In the rows, 128 means zero.
Rotation paths and how fast each direction turns (degrees each step)
Each turn is a multiple of 5 degrees from 10 to 175, or 0.
Each row of a path follows its step; steps can be skipped.
path 1
step 18: [143 132 117 138 135 125 129 128 139 128 139 117 117 129 115 124 141 122
 121 135 131 123 138 126 135 137 140 117 127 131 128 118 122 122 125 140
 135 118 123 130 129 134 149 139]
step 19: [141 139 133 131 122 132 135 110 127 123 137 123 122 129 134 121 128 123
 110 119 119 126 128 126 126 108 127 136 136 143 130 132 127 132 119 131
 125 123 133 135 135 129 144 144]
step 26: [145 139 129 140 138 125 129 142 124 136 127 111 142 127 134 145 135 139
 125 128 126 127 122 117 123 141 143 124 133 133 123 121 132 134 135 129
 139 133 132 133 123 135 137 128]
step 30: [135 127 117 126 120 117 123 133 122 137 145 122 129 118 135 146 137 130
 129 121 132 133 138 125 108 124 135 129 129 143 121 124 145 124 123 130
 136 129 117 120 122 137 127 120]
step 33: [126 131 129 129 125 123 127 133 123 124 142 126 129 127 135 118 133 128
 124 121 128 137 127 128 123 115 123 120 130 128 103 128 143 110 129 141
 130 106 118 123 126 137 121 122]
step 34: [133 126 129 127 117 121 128 137 132 134 137 128 126 130 140 123 131 128
 127 144 122 124 130 126 121 121 139 126 134 126 117 135 155 133 129 138
 135 137 141 137 124 139 141 115]
step 39: [146 129 126 143 117 129 116 110 120 122 119 130 130 134 126 116 132 121
 119 131 124 116 127 138 124 131 128 129 123 121 113 132 127 116 139 125
 121 142 129 127 130 132 142 136]
step 40: [132 130 118 137 135 121 124 102 137 121 113 134 140 127 125 126 134 138
 125 130 117 134 124 122 120 132 119 129 148 117 125 143 129 135 126 133
 131 122 135 128 123 127 133 134]
Directions:
[126 127 129 128 130 130 131 131 128 125 123 129 128 124 122 124 129 132
 127 129 127 133 128 127 128 129 127 130 131 127 127 127 129 126 126 128
 123 125 129 128 127 131 123 126] -> 90
[124 126 129 127 123 126 128 130 124 132 129 128 128 127 128 132 125 135
 130 130 129 130 129 131 128 128 128 127 125 131 126 127 127 129 127 133
 128 126 125 129 131 127 129 125] -> 20
[129 133 124 128 126 129 130 128 129 127 130 125 129 129 130 131 130 130
 125 130 129 130 129 125 133 130 129 123 126 127 131 134 129 125 127 130
 130 125 129 127 130 131 123 127] -> 95
[125 130 130 131 131 125 128 127 124 125 130 129 130 125 127 127 129 128
 128 129 133 130 131 128 128 127 126 126 133 126 133 127 123 127 130 129
 131 132 126 130 129 131 132 126] -> 80
[131 123 125 130 127 124 127 126 127 129 126 125 129 127 122 129 124 126
 127 123 129 128 128 131 127 129 128 127 129 132 134 133 131 127 129 129
 126 127 128 125 128 129 130 131] -> 35
[131 124 127 131 130 131 130 135 126 128 130 126 131 128 126 128 131 124
 129 128 128 126 132 130 130 130 122 128 128 127 124 129 127 128 130 127
 130 126 128 133 131 126 129 126] -> 140
[124 126 128 132 132 129 128 129 125 128 128 129 132 125 129 128 132 129
 129 125 128 128 130 125 126 126 131 123 122 131 128 129 130 133 130 125
 127 130 129 126 128 127 124 130] -> 20
[125 132 126 129 124 127 130 128 132 129 125 128 131 130 123 127 128 129
 130 123 128 128 131 123 129 127 129 128 124 124 126 128 128 125 130 130
 127 130 124 130 126 125 131 130] -> 100
